In the rows, 128 means zero.
Rotation paths and how fast each direction turns (degrees each step):
Each turn is a multiple of 5 degrees from 10 to 175, or 0.
Each row of a path follows its step; steps can be skipped.
Path 1:
step 3: [121 120 119 136 116 127 120 120 126 113 124 124 118 125 122 135 125 120
 139 124 139 127 133 126 134 133 143 138 122 132 127 122 120 130 134 132
 135 131 147 131 122 139 126 120 136 126 124 132 143 128 123 121 145 142
 129 123 130 134 133 139 136 132 142 124 134 131 120 114 139]
step 4: [138 126 132 131 123 126 117 130 136 122 115 122 126 133 132 126 137 130
 127 139 123 141 127 121 124 123 127 121 131 126 131 101 123 131 129 126
 140 116 125 123 122 133 132 133 130 130 147 121 123 116 131 126 131 127
 126 130 148 127 120 144 123 120 132 126 117 127 132 115 144]
step 5: [134 131 141 125 117 136 134 136 136 135 123 129 117 120 123 117 136 129
 128 124 131 141 138 130 126 120 131 144 116 122 127 124 135 134 140 135
 143 125 130 138 129 137 144 133 135 113 130 123 138 129 131 141 127 130
 118 132 131 137 112 124 137 124 125 122 140 117 128 125 117]
step 7: [126 133 110 143 148 135 121 125 122 121 136 124 110 133 132 137 139 129
 128 124 125 137 142 123 117 122 139 129 126 130 133 128 122 128 134 133
 143 118 142 133 135 131 125 122 131 119 138 140 122 128 125 135 131 125
 127 115 128 136 124 122 116 129 124 130 129 138 115 125 123]
step 9: [129 146 127 132 118 125 144 143 122 125 110 130 121 135 133 130 143 127
 118 141 128 138 135 143 126 129 133 136 119 128 135 128 134 125 127 136
 135 126 133 127 121 127 124 131 120 115 111 122 125 119 140 123 126 131
 120 122 142 133 135 133 133 133 135 132 131 140 121 131 123]
step 11: [111 137 128 120 137 118 131 130 134 128 131 128 117 118 124 129 132 135
 132 121 130 113 119 127 135 138 130 124 126 131 143 122 124 130 135 134
 124 125 134 138 130 129 123 127 132 120 128 134 130 105 124 133 127 119
 124 106 147 141 118 128 130 118 124 120 133 131 117 120 129]
step 13: [135 126 119 120 125 121 131 132 124 133 128 129 108 128 134 127 128 128
 139 120 118 126 128 126 129 115 123 136 110 118 127 121 127 135 118 130
 133 115 125 138 124 124 124 138 129 129 126 129 133 127 132 123 128 138
 128 118 132 142 115 147 135 145 139 137 129 138 125 147 137]
step 14: [139 127 123 129 124 117 119 117 117 125 126 129 125 110 115 129 150 136
 134 140 125 127 129 120 134 142 133 117 126 128 119 122 124 128 128 131
 147 127 128 127 121 140 130 124 134 134 130 125 136 123 138 128 129 124
 116 119 135 126 131 125 135 144 122 130 134 128 142 136 121]
Directions:
[128 127 131 127 133 130 127 126 124 127 129 127 126 130 132 127 130 127
 127 129 125 129 130 127 131 126 124 129 128 129 125 126 129 126 129 131
 128 125 128 127 128 130 130 125 133 131 130 129 131 130 131 127 127 128
 125 130 126 130 128 127 130 126 127 128 130 129 129 128 127] -> 40
[131 128 129 130 126 126 131 129 129 124 130 129 132 131 126 131 129 127
 129 127 126 128 128 126 128 125 124 131 128 129 128 126 129 132 127 129
 129 126 129 125 124 129 126 128 126 129 131 128 127 127 127 126 129 128
 127 128 127 128 126 129 131 126 130 126 124 127 123 129 125] -> 85
[126 128 129 130 128 127 129 131 125 127 126 128 129 130 126 129 127 126
 127 129 131 128 132 126 130 129 129 123 126 132 129 126 127 126 124 127
 128 128 129 132 127 125 128 125 128 131 125 125 131 128 131 128 129 126
 128 128 129 125 129 129 127 127 128 125 126 127 126 127 125] -> 130
Path 2:
step 0: [139 135 134 129 127 132 133 132 127 129 120 131 118 128 128 129 129 123
 126 122 121 119 124 132 131 127 118 127 144 131 123 134 125 126 116 136
 121 118 132 136 122 132 138 118 130 114 128 124 138 122 134 111 127 121
 133 131 125 116 145 133 137 135 128 106 135 116 126 132 118]
step 1: [127 129 126 139 124 127 126 120 138 128 136 135 131 129 136 127 123 116
 133 120 129 130 116 136 132 132 120 125 135 120 129 112 135 131 130 142
 139 121 148 139 123 128 138 116 126 130 125 116 128 138 139 110 132 122
 122 132 134 126 123 117 133 129 132 129 133 125 123 137 122]
step 2: [127 128 120 124 134 133 135 120 132 138 127 126 129 125 132 132 132 120
 142 123 132 118 111 120 124 124 129 134 126 137 121 118 138 112 135 131
 132 129 145 119 118 119 124 142 132 139 138 115 120 122 136 119 121 136
 123 138 141 123 119 137 130 124 128 126 127 127 123 132 127]
step 6: [133 126 135 139 116 120 123 125 113 118 130 130 118 130 124 116 132 131
 114 137 119 127 121 128 133 140 120 136 143 125 124 128 139 125 128 123
 135 122 116 125 122 129 130 137 119 121 144 124 126 112 121 121 121 126
 124 131 137 124 127 125 116 113 122 130 131 126 124 126 129]
step 8: [136 130 126 117 126 120 127 130 118 133 129 124 124 130 135 124 118 123
 128 131 133 128 114 138 140 113 132 126 120 118 119 127 125 121 136 110
 126 139 131 122 139 130 136 117 134 132 120 111 127 117 131 119 133 124
 126 131 131 111 133 122 135 134 123 121 129 139 122 114 124]
step 9: [124 141 125 123 124 124 121 126 119 125 126 120 128 134 133 111 121 120
 130 122 143 122 124 142 135 126 125 140 124 131 130 126 127 127 122 109
 132 135 134 128 120 119 126 129 142 113 137 129 134 127 127 121 120 124
 115 134 117 121 123 110 118 119 133 120 134 127 129 133 128]
step 10: [136 128 130 119 126 137 125 130 122 138 111 132 129 140 112 120 131 139
 138 117 127 132 136 135 135 127 131 125 126 138 131 126 143 124 129 137
 131 137 133 128 129 123 132 126 131 120 137 127 131 127 125 126 119 113
 118 140 129 122 120 122 126 131 154 132 126 134 131 140 126]
step 13: [117 120 130 127 125 134 122 126 125 119 120 125 122 121 107 130 129 131
 135 133 118 127 126 123 123 130 140 125 115 128 125 116 125 135 132 120
 140 132 130 134 128 122 135 135 121 133 136 127 137 117 155 133 129 127
 119 127 141 124 134 117 130 126 130 136 129 132 127 143 127]
Directions:
[126 125 128 126 130 128 132 127 128 129 125 126 125 125 128 125 129 131
 126 128 128 128 127 129 125 129 127 125 126 124 128 128 127 125 127 126
 128 127 129 128 129 130 127 130 130 128 127 126 127 127 129 130 130 129
 131 124 123 129 127 127 130 127 127 125 130 132 126 130 129] -> 80
[126 130 129 131 125 129 130 131 129 127 125 125 129 129 128 128 129 127
 124 131 127 128 128 131 130 130 128 130 129 129 129 128 129 124 127 128
 130 130 131 129 125 130 129 124 130 129 128 129 124 131 126 129 128 130
 129 128 128 132 128 123 126 129 126 129 130 126 130 130 129] -> 130
[126 129 126 132 129 125 130 128 129 128 128 129 128 128 124 132 123 129
 125 129 127 130 127 130 127 126 131 128 126 128 125 130 127 127 125 127
 128 131 129 125 129 128 126 131 128 125 128 128 127 129 130 129 128 128
 130 130 131 128 127 129 128 129 126 126 131 130 131 124 126] -> 80
